(in the rows, 128 means zero)
Rotation paths and how fast each direction turns (deg/step):
Each turn is a multiple of 5 degrees from 10 to 175, or 0.
Each row of a path follows its step; steps can be skipped.
path 1
step 0: [133 132 130 130 128 128 109 128 139 129 125 139 121 123 143 134 134 135
 116 137 135 133 128 126 128 148 135 121 127 126 133 132 118 130 116 136
 139 130 114 135 135 131 142 136 133 143 148 128 122 131]
step 1: [140 128 141 127 127 132 120 138 123 149 126 130 120 129 119 127 115 144
 131 127 124 137 130 129 129 127 133 141 121 144 132 128 122 128 117 143
 115 123 121 132 143 135 129 123 146 129 128 125 139 119]
step 2: [132 140 135 121 127 124 125 128 121 118 131 146 140 137 127 121 135 139
 141 128 139 137 122 137 139 139 131 140 133 121 110 123 133 134 120 130
 131 139 132 131 136 125 148 131 137 137 125 124 136 122]
step 3: [123 124 133 111 130 126 136 131 137 123 121 117 118 130 135 137 119 138
 122 131 143 144 124 127 131 139 135 126 135 128 119 118 118 131 128 140
 139 117 110 140 128 131 138 130 136 129 144 133 133 118]
step 5: [130 118 124 111 119 123 127 123 141 116 132 153 117 134 131 132 135 123
 138 127 138 120 121 130 132 139 134 136 136 131 120 130 128 128 135 142
 121 129 134 129 136 132 144 143 129 137 128 126 123 121]
step 6: [129 127 136 110 135 124 130 135 128 127 124 130 115 137 128 133 114 121
 121 127 130 142 126 111 133 138 137 141 126 141 135 119 141 115 136 139
 139 115 135 138 122 139 123 125 138 124 134 123 133 125]
step 7: [117 127 144 133 144 119 113 113 120 114 137 134 130 146 120 131 133 115
 134 136 135 128 137 135 132 136 123 141 121 137 133 131 137 135 123 132
 121 130 128 141 126 126 131 134 136 138 138 129 132 136]
step 8: [129 126 126 125 126 135 133 133 141 116 125 138 101 130 136 128 131 129
 127 143 135 133 127 123 137 146 123 133 116 130 140 127 119 134 138 138
 118 136 130 130 146 126 124 137 134 133 136 139 134 123]
step 9: [129 132 135 130 142 139 121 140 128 134 125 139 118 138 122 122 125 133
 132 124 112 144 127 122 138 140 131 144 112 130 138 133 129 129 129 128
 143 121 128 142 130 130 141 128 136 118 126 118 126 139]
step 10: [128 126 137 135 133 131 110 122 139 122 139 133 115 132 124 127 129 133
 133 135 140 127 139 142 141 128 124 141 121 141 112 118 122 139 119 120
 133 135 122 129 128 145 137 142 130 139 134 121 128 122]
[127 127 124 129 133 129 124 132 131 124 126 131 126 132 126 127 125 125
 129 129 128 127 127 127 126 126 128 127 127 127 131 127 127 129 130 125
 129 129 130 127 130 130 124 126 129 133 129 128 130 135]
35
[129 130 131 126 128 132 128 131 129 126 126 130 128 124 130 124 127 125
 130 131 129 128 125 127 130 129 126 127 135 129 128 130 132 128 131 130
 130 129 127 125 131 127 131 128 124 126 127 131 131 130]
120
[131 131 131 129 128 128 125 134 130 128 130 127 129 127 127 127 130 130
 129 127 129 131 132 131 127 134 128 127 126 128 132 129 128 130 127 123
 127 131 129 130 133 127 126 126 128 124 132 128 128 126]
45
[125 132 124 126 129 127 128 126 127 131 129 129 126 125 128 134 130 130
 127 127 127 132 126 123 128 128 132 126 129 128 131 126 128 128 134 128
 131 131 126 127 131 129 130 128 128 125 132 127 129 129]
130
[131 125 127 129 127 131 127 128 133 132 130 133 126 128 126 128 130 128
 128 125 123 126 125 126 130 128 130 127 129 129 128 132 128 131 126 130
 128 126 131 125 131 129 128 126 132 127 125 125 124 126]
90
path 2
step 0: [128 126 129 133 133 131 141 140 132 126 127 116 141 138 130 124 127 118
 137 136 126 128 133 126 120 140 126 134 121 132 120 138 139 145 129 136
 111 133 129 138 128 126 131 123 112 131 143 125 113 128]
step 1: [120 110 128 125 119 135 123 119 112 137 121 136 122 125 126 130 131 130
 117 119 126 130 127 135 135 131 107 128 135 147 136 123 120 121 130 112
 130 137 135 114 127 125 130 135 121 129 130 135 131 132]
step 2: [128 145 132 136 132 121 116 144 133 128 131 122 133 135 137 118 132 126
 118 132 128 138 123 127 134 127 147 127 118 132 123 133 145 120 124 119
 132 130 135 137 143 136 109 129 134 129 119 131 123 128]
step 3: [126 109 121 123 126 126 135 128 115 129 131 123 119 118 114 131 134 136
 141 133 132 124 134 117 119 127 120 140 142 112 123 127 123 112 126 134
 120 119 138 132 126 136 125 137 136 124 135 116 130 135]
step 4: [143 127 143 125 121 123 129 116 140 134 113 129 130 129 130 127 124 136
 133 119 119 122 118 123 141 125 139 117 120 122 125 124 135 136 139 135
 132 137 117 120 128 131 128 129 123 110 113 138 126 127]
step 5: [119 144 127 133 134 128 132 134 124 139 143 130 116 125 137 133 129 125
 117 129 137 127 122 146 116 128 119 123 126 103 128 129 115 127 128 137
 134 130 135 133 130 121 139 118 126 134 133 114 133 132]
step 6: [121 119 113 121 142 127 129 125 134 115 123 140 133 136 138 118 123 122
 138 120 126 121 126 109 135 131 138 133 133 132 130 122 126 127 117 126
 132 120 117 124 122 109 137 129 129 126 134 142 115 125]
step 7: [144 136 129 139 123 137 131 135 120 133 135 112 136 117 118 133 128 125
 118 120 133 136 136 137 124 129 123 121 146 136 138 144 128 140 131 129
 129 128 121 126 122 118 115 128 123 127 125 128 139 119]
step 8: [131 124 142 128 137 124 117 117 129 128 116 137 142 137 127 121 134 125
 132 133 128 126 126 138 125 134 128 137 116 136 122 122 120 122 125 124
 122 110 143 136 136 137 133 123 126 142 144 140 134 125]
step 11: [127 139 124 123 128 110 143 125 119 127 121 114 119 131 116 111 127 128
 128 143 130 133 113 128 136 121 131 121 131 126 137 118 121 123 136 125
 126 139 128 138 115 132 138 134 129 124 134 127 128 144]
[120 131 125 129 131 128 127 130 129 124 131 130 125 129 130 129 129 129
 128 128 130 127 128 126 130 125 128 128 132 130 129 130 129 124 125 128
 130 126 126 126 131 127 124 125 130 128 125 128 126 128]
95
[132 130 131 129 128 125 131 127 126 128 133 128 126 130 127 127 129 131
 126 126 129 131 127 132 128 127 128 125 123 127 131 129 129 127 123 125
 131 127 126 130 131 132 130 125 131 129 131 129 127 127]
125
path 3
step 0: [114 130 128 133 124 124 136 119 131 119 129 102 118 120 130 124 133 136
 125 133 127 130 133 116 124 133 118 120 119 124 115 141 123 129 116 128
 130 121 125 141 140 126 147 129 131 133 140 133 121 112]
step 2: [127 119 133 134 122 121 128 116 123 125 121 120 120 122 134 121 137 114
 116 143 135 126 152 137 133 136 119 128 126 117 123 126 124 138 139 126
 141 132 108 131 141 124 136 129 132 116 135 124 124 134]
step 3: [124 128 127 126 127 124 130 118 115 130 134 143 127 125 119 133 135 107
 125 139 144 125 147 117 139 126 129 119 134 115 125 133 122 133 138 134
 124 139 111 129 130 137 132 137 129 107 125 131 129 130]
step 4: [143 135 127 127 135 135 142 119 117 142 120 139 133 106 129 129 129 116
 121 127 142 126 144 126 136 132 126 121 131 114 128 128 125 126 120 121
 130 137 126 150 120 136 137 137 122 119 125 134 128 129]
step 5: [135 140 130 113 131 124 127 126 116 149 126 150 133 110 120 121 127 126
 125 126 118 134 133 115 129 139 125 122 140 130 125 139 128 126 113 131
 125 137 125 135 122 124 137 126 115 118 128 134 114 129]
step 6: [143 134 146 147 133 126 127 131 117 143 129 128 127 111 131 127 128 125
 131 124 116 124 129 108 131 141 123 136 137 132 129 133 134 129 116 123
 130 131 121 131 120 112 143 120 120 136 122 128 121 134]
step 7: [128 142 133 136 137 124 122 131 125 142 128 119 128 129 123 135 137 129
 133 131 123 125 113 118 139 145 129 134 150 127 138 142 119 132 132 133
 131 130 111 123 121 126 132 118 116 139 130 116 119 133]
step 8: [123 130 121 138 146 128 122 127 129 139 125 115 116 130 128 138 123 127
 131 120 130 120 131 120 131 135 108 140 143 119 137 127 127 130 143 136
 119 128 124 140 135 129 131 118 121 146 129 114 125 138]
step 10: [127 131 109 139 133 118 140 135 125 117 141 121 117 124 120 119 125 123
 134 128 137 125 130 127 129 130 117 136 114 124 137 121 141 117 119 132
 127 140 134 139 137 134 132 121 122 130 145 122 111 135]
step 11: [115 144 124 127 122 114 134 140 136 105 127 131 121 128 124 122 130 130
 126 131 131 123 124 122 119 136 120 131 119 123 146 127 131 124 121 121
 135 132 117 136 138 133 141 121 121 112 137 135 115 121]
[126 126 130 126 129 124 131 130 133 130 130 126 130 124 129 130 127 128
 128 128 125 124 125 128 128 127 127 127 128 131 129 127 130 132 121 127
 129 132 127 127 130 126 129 130 130 127 127 128 126 124]
65
[130 131 125 128 126 127 130 129 133 132 130 132 129 126 127 126 128 128
 132 126 132 128 132 128 129 123 128 126 129 125 127 128 132 128 126 130
 128 124 131 130 130 132 127 131 130 128 128 125 126 129]
65
path 4
step 0: [117 124 112 133 119 127 132 115 144 126 126 120 127 125 131 130 141 125
 138 136 119 135 132 121 133 127 121 128 113 131 134 134 123 124 122 136
 131 141 132 117 122 125 127 122 124 119 122 111 134 141]
step 2: [120 123 121 132 130 127 142 134 119 124 119 118 135 124 129 113 122 127
 130 141 115 131 125 135 126 124 131 118 124 136 132 141 134 125 144 134
 124 127 140 119 129 114 136 132 128 140 137 129 127 112]
step 3: [112 130 128 131 121 123 135 135 118 137 116 124 126 134 122 124 134 122
 120 125 123 124 131 120 144 137 138 121 123 131 137 128 120 115 128 120
 120 134 123 116 128 115 134 123 119 121 115 128 139 144]
step 5: [113 129 111 139 123 130 135 116 134 126 124 126 131 124 133 120 135 130
 139 139 127 128 134 119 143 116 118 131 126 142 131 133 132 126 132 142
 130 131 138 119 118 128 120 121 127 127 140 120 125 133]
step 6: [112 119 122 128 123 132 129 132 123 117 122 112 124 139 110 143 131 133
 127 134 130 114 126 126 127 127 135 112 123 130 129 126 121 128 119 127
 125 131 120 120 134 121 122 119 119 139 133 115 129 120]
step 7: [120 133 130 124 134 136 133 142 126 120 131 115 132 128 126 126 125 125
 130 137 115 139 120 132 129 129 132 127 111 133 127 144 128 127 147 127
 130 123 136 115 123 118 146 130 135 134 123 122 134 121]
step 8: [118 119 123 132 107 126 136 124 126 137 119 129 123 125 132 119 126 117
 116 127 123 133 131 117 135 144 134 131 123 138 135 132 124 121 133 140
 123 126 131 116 130 112 127 123 121 121 122 129 130 143]
step 9: [114 140 120 121 138 117 142 126 125 122 126 131 142 140 124 143 130 128
 127 124 126 134 123 133 130 125 138 124 126 134 141 119 140 125 127 137
 118 121 123 119 134 125 122 124 116 124 128 115 117 130]
step 10: [112 135 129 129 127 126 141 127 131 115 125 117 129 127 122 113 140 128
 133 145 128 124 134 123 147 108 123 119 122 137 126 133 129 124 128 133
 129 123 138 124 115 127 127 136 132 128 132 127 124 127]
step 11: [118 126 116 127 118 132 128 124 132 120 118 107 121 137 117 125 132 134
 126 129 130 122 119 116 126 138 128 118 123 123 129 138 126 120 124 131
 123 139 119 120 128 124 128 111 122 137 128 117 145 132]
[128 124 126 129 128 129 123 126 130 131 127 127 124 131 130 125 128 126
 128 125 128 127 131 128 131 129 124 123 127 133 131 129 127 131 126 125
 125 127 127 129 128 126 125 129 130 129 127 127 129 133]
140
[127 125 128 129 127 130 130 124 126 129 125 128 130 127 127 129 130 126
 127 130 126 124 129 130 122 130 124 131 133 131 130 127 129 123 127 127
 129 133 126 128 127 128 128 126 125 128 125 127 130 130]
130
[130 128 129 123 127 127 127 131 129 128 123 126 130 133 130 131 129 126
 130 131 128 125 129 128 131 133 130 128 128 131 128 127 131 128 131 127
 129 127 129 131 127 132 128 128 131 130 125 124 124 126]
135
[131 127 128 132 126 131 124 132 128 124 124 131 129 129 128 131 126 132
 126 130 129 128 131 131 126 129 124 124 126 127 126 132 127 130 131 130
 130 130 126 127 127 125 131 127 128 129 129 128 128 127]
70
[130 126 122 129 127 132 130 129 129 128 131 126 129 128 125 126 126 130
 126 130 128 127 129 126 128 124 125 128 125 126 125 124 127 128 130 127
 128 127 129 132 129 132 127 126 127 130 124 123 130 126]
70
path 5
step 1: [140 116 132 125 120 120 132 132 139 119 134 135 122 144 124 118 131 127
 145 144 128 127 111 121 137 120 114 135 142 122 134 127 129 127 128 131
 131 123 132 125 130 133 139 123 127 130 148 130 123 114]
step 2: [120 123 133 134 138 109 121 133 122 133 125 137 120 131 144 119 118 124
 132 121 127 125 118 135 134 114 128 141 127 119 118 120 128 119 118 107
 126 126 135 120 144 129 129 141 132 134 133 127 132 138]
step 3: [130 116 145 116 126 125 129 118 117 132 119 126 135 141 130 117 139 125
 135 141 126 122 125 124 118 123 131 129 124 115 131 136 143 117 133 120
 139 144 125 114 122 124 124 138 136 118 119 136 136 120]
step 4: [140 123 128 127 140 130 120 128 123 135 139 135 113 114 116 115 124 135
 134 131 106 131 137 123 130 124 131 136 115 135 121 130 130 112 126 123
 132 116 124 109 118 118 124 132 129 121 135 127 121 129]
step 5: [127 130 133 130 133 125 119 131 136 134 134 121 122 139 117 126 130 139
 136 133 135 129 123 112 129 127 124 119 128 128 143 124 103 109 138 123
 134 130 115 133 139 124 125 141 129 114 115 136 127 133]
step 6: [143 118 136 133 144 126 115 132 143 131 128 134 131 121 130 118 125 128
 131 122 131 132 129 133 139 134 149 121 135 141 128 132 134 123 129 128
 132 133 129 128 137 141 147 121 143 114 124 135 123 132]
step 7: [146 131 122 142 136 119 135 128 133 145 117 125 129 133 138 127 140 121
 132 131 122 136 110 125 117 136 121 113 118 124 119 129 125 126 138 117
 136 119 125 135 127 127 138 133 132 133 121 124 115 119]
step 8: [127 141 125 119 137 133 130 118 146 126 110 132 130 133 121 118 119 120
 134 132 119 111 130 141 134 136 129 135 125 135 118 132 113 116 130 119
 134 135 138 124 136 138 126 124 131 129 125 116 126 115]
step 9: [128 137 149 127 138 146 132 137 125 145 128 130 127 125 128 120 131 128
 126 130 123 136 114 123 125 135 131 128 112 118 132 120 128 122 130 137
 120 127 138 134 138 132 128 126 136 126 127 107 147 124]
step 11: [129 123 126 118 134 109 129 130 142 144 140 134 127 134 141 131 119 124
 123 118 126 121 116 117 119 118 123 141 139 131 143 127 130 118 130 135
 129 116 131 127 140 120 131 120 131 127 136 111 128 123]
[126 127 130 130 128 127 126 130 127 130 127 126 129 126 128 129 125 127
 127 128 130 128 127 130 130 124 133 127 127 129 132 126 129 127 133 130
 127 132 133 126 129 133 128 131 123 128 123 128 131 126]
115
[127 127 125 128 127 130 132 121 128 128 131 128 126 127 130 126 128 132
 129 127 125 126 127 128 127 126 131 126 126 127 130 131 126 130 127 130
 131 126 132 127 131 127 125 127 127 129 126 129 123 124]
95
path 6
step 0: [113 127 122 143 129 126 117 135 129 119 125 127 125 124 130 124 119 130
 137 138 122 136 125 117 114 121 110 119 130 125 130 112 122 133 129 117
 129 129 126 119 130 120 131 127 135 125 138 140 133 125]
step 1: [118 111 118 126 128 128 149 121 129 132 130 130 132 130 113 123 128 135
 124 122 129 123 133 119 136 124 133 126 124 124 117 115 134 119 136 142
 144 125 129 128 119 134 130 128 126 123 127 124 141 127]
step 3: [128 112 125 128 119 135 130 130 126 133 118 132 115 135 119 125 136 128
 134 126 117 136 125 121 123 119 121 126 119 145 108 127 127 129 130 134
 136 132 139 126 113 122 132 141 135 123 130 126 130 122]
step 4: [123 143 127 124 127 133 132 128 134 132 125 130 119 126 133 123 128 141
 120 122 126 123 123 123 145 123 131 126 129 131 123 125 132 119 141 129
 116 135 113 142 132 135 121 122 142 130 116 136 138 139]
step 5: [124 112 123 141 127 133 108 129 124 121 117 122 117 125 126 118 132 117
 122 128 125 135 134 129 119 135 124 119 131 138 129 134 130 134 143 122
 132 130 132 135 136 124 136 140 133 128 134 137 134 122]
step 6: [127 128 126 129 126 133 142 121 144 138 130 120 129 131 131 135 134 134
 133 126 117 124 115 112 127 131 124 120 132 130 131 120 138 112 126 128
 136 128 122 142 128 126 132 130 131 113 125 124 144 135]
step 7: [118 139 125 137 115 117 110 131 120 125 131 116 122 120 126 129 125 116
 119 118 121 132 134 131 138 124 130 120 123 121 130 121 120 130 139 130
 145 125 121 128 138 137 132 127 127 129 130 138 134 132]
step 8: [127 113 127 134 117 127 137 125 132 141 129 124 130 126 124 120 137 129
 123 133 122 126 130 119 120 126 129 118 134 139 122 140 122 107 114 120
 134 128 131 120 124 121 130 125 134 118 141 132 134 124]
step 9: [128 144 123 127 119 126 127 124 119 129 126 126 123 132 120 132 117 137
 133 122 118 124 129 119 132 121 113 123 130 121 122 120 115 133 129 137
 131 127 113 130 133 133 118 125 136 123 111 137 136 115]
step 11: [123 124 134 134 137 123 144 130 136 129 129 121 120 130 123 135 122 137
 129 134 131 122 128 110 124 124 104 126 134 133 121 119 127 135 129 120
 120 130 116 131 128 126 139 127 140 130 126 132 142 126]
[131 133 128 128 127 127 129 130 129 130 126 128 125 126 130 127 123 131
 127 127 130 128 128 124 125 128 126 129 129 127 132 126 127 129 126 130
 128 128 122 128 132 124 132 128 131 131 127 130 125 131]
160
[130 128 128 132 129 124 128 131 126 133 129 128 129 127 128 127 123 125
 129 131 125 130 126 131 126 131 129 128 128 128 127 128 129 126 125 132
 129 127 126 128 131 129 125 125 125 123 130 132 131 128]
40
[127 131 128 124 127 129 124 131 131 129 128 126 128 131 130 127 123 129
 126 125 131 128 129 127 127 130 127 129 125 125 130 129 123 129 133 125
 129 131 130 129 128 131 125 123 126 126 126 128 130 126]
145
